In the rows, zero is written as 128.
Each named turn below is shown by a few rows before and after it. Which turns, in which order, take the first row of each later pair to the second? The first pair is answered.
turn lupot:
[153 110 157 149 147 137 189 129 123 136 135 130]  ->  [150 144 160 139 166 120 148 125 143 144 106 168]
[ 97 139 126 106 142 121 113 120 124 142 102 132]  ->  [ 99 114 123 120 123 136 142 121 109 136 124 104]
[119 155 116 114 125 110 139 123 106 159 127 157]  ->  [ 91 145 125 107 130 124 127  99 124 160 138 123]
[ 70 164 109 102 146 130 110  63 134 184 108 139]  ->  [ 90 113  91 123 108 151 187  88  87 169 147  88]
turn bug:
[122 133 138 154 144 125 114 136 157 148 132 140]  ->  [139 130 129 159 134 120 134 154 136 141 133 145]
[133 100 130 174 139 148 184 129 176 134 184 108]  ->  [139 105 113 177 101 136 152 162 143  99 178  76]
[108 122 128 135  81 135 148  94 104 137 165 145]  ->  [105 125 127 134  69 134 131  95  99 130 161 135]
[133 145 136 134 119 125 101 151 135 105 133 122]  ->  [120 144 142 130 141 131 110 128 162 125 133 139]
turn malan:
[141 169 148 161 147 128  61 133 172  81 112 124]  ->  [147 166 151 166 149 129  68 137 175  84 115 127]
[151 154 138 139 120 113 105 130 151 123 112 136]  ->  [151 155 137 138 128 112 106 125 152 125 114 137]
[137 120 132 137 130 116  61 164 129 105 123 116]  ->  [134 120 133 132 135 116  58 156 136 108 123 115]
[126 155 135 133 115 118  94 152 124 120 110 123]  ->  [121 156 137 126 118 116  87 141 133 123 115 120]
turn buf:
[106 136 104 140 105 120 111 106 164  99 106  81]  ->  [134 166  91 144 114  93 115 128 147 110  81 141]
[103 114 127 114 155 143 164  88 118 163 146 136]  ->  [112 130 114 111 151 132 162  97 102 165 136 152]
[132 158  94 123 159 108  81 105 143 127  85 139]  ->  [122 130 116 133 165 126  85  92 180 115 100 109]
[170 125 149 161 132 109 138 155 128  89 127 169]  ->  [121  93 145 143 102 134 119 120 115  85 159  79]

Each pair is two turns apart.
[ 99  90 114  93 100 163 121 101 123 138 149  41]  ->  [179 118  95 121 123 129 201 153  91 167 127 171] | bug then lupot
[128 124 117 123 126 140 158 130 114 142 135 127]  ->  [133 149 114 122 122 123 129 145 112 133 117 143] | lupot then bug
[116 168  72 109 106 107 146 120  80 153 123 146]  ->  [167 127 111 171 114 122 168 177 131  85 135 112] | buf then bug
[136 111 135 153 108 138 118 158 120 100 136  72]  ->  [140 158 121 141 117 106  81 164 114 112 102 124] | lupot then malan
[110 145  96 143 153 139 137 138  80 152 146 143]  ->  [121 137 125 159 185 148 142 140 130 142 146 153] | buf then lupot
[136 103 144 127 164 138 143 120 187 142 144 140]  ->  [168 115 106 134 107 116 149 181 104 114 140 131] | bug then malan
[135 139 150 142 189 153 146  95 193 151 125 142]  ->  [168 109 126 166 142 157 206 145 133 129 146 118] | lupot then malan
[110 149  85 111 135  91 120 126  83 168 107 179]  ->  [ 70 121  88  99 114 116 109  95  86 159 133 108] | buf then buf
[105 146 100 106  91 123  90 132  72 126 108 110]  ->  [124 103 173 144 159 154 126 120 190 115 128 121] | buf then lupot
[169 103 139 144 111 132 211 165 105 137 161 175]  ->  [125  87 122 130  75 147 187 143  75 128 179  98] | buf then malan
[114 126 140 114 124 131  79 128 142 115 123 105]  ->  [129 147 138 112 137 118  82 134 144 124 105 144] | buf then malan
[152 135 141 150 125 123 125 138 150 103  97 129]  ->  [124 144 121 128 105 121 107 123 118 112  95 108] | lupot then buf
[158 135 141 144 137 131 146 161 119 135  99 160]  ->  [117 131 150 127 123 139  82 137 135 112 103  89] | bug then lupot
[109 124 135 100 135 163 117 148 122  93 156  63]  ->  [124 178 135  90 161 131  74 161 135 105 117 129] | lupot then lupot
[120 151 100 113 119 118 121 112  91 155 133 155]  ->  [167 120 123 157 119 131 155 159 119 109 150 141] | buf then bug
[154 107 128 136  89 118 151 167  84 119 119 102]  ->  [100 106 153 113 119 134  94 109 139 128 120  72] | lupot then lupot
[139 151  97  99  84 103 117 137  69 127 114 130]  ->  [100 142 134  89 137 125  94  76 155 155 122 131] | bug then malan
[117  94 128 133 105 152 163  91 139 174 122  98]  ->  [114 100 122 136  80 147 130 112 122 146 120  68] | bug then bug
[ 91 157 127 111 112 122  45 120 123  96 125  93]  ->  [122 185 130 116 140 106  56 134 133 115  99 169] | malan then buf
[132 148 147 130 157 123 117 107 144 138 106 187]  ->  [130 103 138 140 143 149 182 100 125 144 145 155] | buf then bug
[133 119  98  93  98 143  99 104  95 134 144  86]  ->  [151 142 107  93 147 133 131  95 120 174 125 174] | bug then buf
[152 148 139 141 124 116 114 164 153 107 115 130]  ->  [145 156 126 133 107 107 106 161 127 108 112 126] | buf then buf
[142 133 137 128 121 108  95 102 163  94 121 120]  ->  [133 110 142 132 124 124 126  90 164 102 142 102] | lupot then bug
[ 74 116  69 100  96 121 153  78  48 181 135 125]  ->  [ 63  69 113 118 120 158 172  55 118 167 165  78] | buf then buf
[108 133 131 119 116 148  81 144 146  87 133  78]  ->  [122 169 133 111 155 126  82 134 164 126 109 164] | buf then bug
[113 136 102 113  97 118 116 129  70 122 142  85]  ->  [112  98 136 126 125 140 130 116 124 111 162  60] | buf then buf
[115 153 114 113 139 102  48 132 149 116 112 125]  ->  [ 96  89 130 124 154 144 132  92 165 145 165  94] | lupot then bug
[155 153 111 162 132 135 166 172 107 142 141 194]  ->  [ 98 163 118 134 103 142  49 147 125 100 138  96] | bug then lupot
[ 99  90 131 118 101 133 148  90 104 153 155  57]  ->  [162  77 164 163 143 133 185 133 160 129 156 105] | lupot then buf
[115 131 140 115 166 132 139 101 166 148 125 151]  ->  [125 151 140 114 160 120 109 120 159 134 107 163] | bug then lupot
[144 101 153 116 138 114 141 152  91 121 115 130]  ->  [130 101 153 109 132 115 113 146  93 110 116 105] | bug then lupot
[140 154 130 146 103 125 107 135 100 110 125 145]  ->  [111 122 139 140 107 149 123 105 115 120 152 102] | bug then lupot
[169 102 136 163 125 132 145 173 145  81 139 103]  ->  [161 143 145 146 158 114  97 153 181  95 107 148] | lupot then bug
[138 103 136 134 141 138 145 125 148 129 145 130]  ->  [131 113 117 125 106 130 143 135 105 128 141 112] | malan then buf
[136 102 130 141 135 146 195 118 116 140 145 135]  ->  [143 161 115 131 113 107  96 151 100 105  99 150] | bug then lupot
[101 142 120 102 104 133  83 118 101 137 116  97]  ->  [171 127 142 151 144 126 149 165 142 128 110 162] | lupot then buf
[110 116 110 136  94 132 149 127  95 113 143 100]  ->  [119 103 131 148 113 139 161 127 132 105 149  99] | buf then buf
[101 120 113 121 101 137 125 107  72 129 146  97]  ->  [130 149 130 130 156 120 139 112 114 158 119 193] | bug then buf
[109  74 135 166 128 156 188 112  98 120 148 125]  ->  [ 86  76 154 158 141 163 140  90 137 113 146  98] | lupot then buf
[155 178 137 125 144 109 108 176 161 119  98 197]  ->  [158 113 125 148  88 136 176 202 111  88 151 106] | buf then lupot
[126 113 130 151  56 156  95 139 146  72 132  53]  ->  [104 157 148 127 111 141  45 100 200 108  99 121] | lupot then bug
[129 131 133 116 147 131 115  94 154 144 127 151]  ->  [138  97 128 134 121 141 162 112 128 135 152 121] | lupot then malan
[121 104 121 114 141 171 155 101  79 159 156 137]  ->  [146 124 109 122 108 149 123 149  52 116 137 124] | buf then bug
[113 147 139 142 139 112 159 116 126 146 131 172]  ->  [109 119 135 151 113 127 175 124 109 126 156 124] | buf then bug
[ 82 136 151 112 169 117 149  85 143 142 108 126]  ->  [ 87 121 128 113 137 120 179  98  95 141 122 105] | buf then lupot
[156 153 119 139 112 105 178 154  88 146 121 139]  ->  [131 143 114 126  94 115 168 137  74 145 133  94] | buf then buf
[163 149 169 149 175 128 104 141 190 110 112 172]  ->  [148 121 106 137  74 132 140 166  57  98 141  87] | buf then lupot
[163 141 111 141 123 110 158 163 107 118 110 181]  ->  [115 131 156 126 168 135 109 103 192 127 117 153] | lupot then malan
[165 110 152 161 136 148 168 155 141 113 136 127]  ->  [162 142 144 150 123 131 100 166 134  89 113 121] | bug then lupot
[165  98 136 150 149 138 194 135 140 138 158 142]  ->  [143 127 110 131  91 119 101 158  88  87 141  82] | bug then malan
[110 125 132 116 126 132  84 135 142 106 125  93]  ->  [128 154 124 115 140 114  83 143 137 118 103 143] | buf then malan
[116  97 114 127 133 111 150 126  94 171 136 143]  ->  [106  92 139 129 160 120 134 108 145 162 137 144] | lupot then buf
[126 140 125 160 135 122  93 143 151  89 145 118]  ->  [138 140 119 165 131 118 105 158 137  89 147 129] | lupot then lupot
[125  96 157 136 134 125 149 148 154  86 123 124]  ->  [ 90 120 124 102 103 113 114 128 100 101 110 103] | buf then malan
[142 118 133 139 139 125 146 149 109 129 126 130]  ->  [118 112 136 130 132 131 123 133 121 123 131  97] | buf then bug
[ 81 149 121  76  96 105  40 107 101 124 103  95]  ->  [103  70 180 123 146 154 122  95 193 113 152  67] | buf then lupot
[130 145 117 140 132 112  69 120 121 143 130 122]  ->  [151 130 106 153 111 115 107 146  89 135 137 123] | lupot then lupot
[131 141 147 152 154 133 111 129 170 120 119 140]  ->  [101 132 131 130 149 143 144  94 144 164 130 138] | buf then bug
[131 147 113 100 119  99  53 110 145 146  88 158]  ->  [180  94 137 145 146 120 160 130 172 155 115 189] | buf then bug
[105  94 100 106 111 154 150  92  98 137 167  71]  ->  [159  84 138 152 157 157 177 124 169 114 163 116] | lupot then buf
[151 148 144 125 122  96 122 137  94 110 113 117]  ->  [132 140 162 121 155 109 138  97 133 141 120 136] | lupot then bug
[136 123 125 141 147 129 138 167 132 145 117 158]  ->  [110 132 128 128 144 127  88 149 151 136 110 131] | bug then bug
[120 123 158 129 158 124  91 114 179 130 118 120]  ->  [164 115 130 154 113 112 122 175 119 101 120 113] | bug then bug
[135 148 139 121 122 125 103 121 115 136 115 132]  ->  [125 139 144 122 122 130 107 117 119 132 123 115] | buf then buf
[103 153 127 118 118  95  76  93 133 109 134  77]  ->  [165 127 112 152 118  93 194 133  97 133 147 137] | bug then bug
[ 94 125 162  98 151 141  86  72 168 133 126  92]  ->  [173 115 111 138 106 127 190 154  67 127 129 132] | lupot then buf
[148 128 117 138  92 126 128 148  93 102 135 109]  ->  [131 157 135 118 144 119  98 107 148 140 109 163] | lupot then bug
[126 117 114 114 110 132 165 126 116 112 130 112]  ->  [129 110 120 118 117 137 170 126 133 109 133 116] | buf then buf
[115 118 137 137  97 135 100 130 134 102 130  80]  ->  [127 158 139 125 124 114  82 123 145 126  98 147] | buf then bug
[164 131 133 146 141 112 117 128 138 101 113 138]  ->  [143 115 141 138 138 127 117 107 147  97 128  99] | bug then lupot
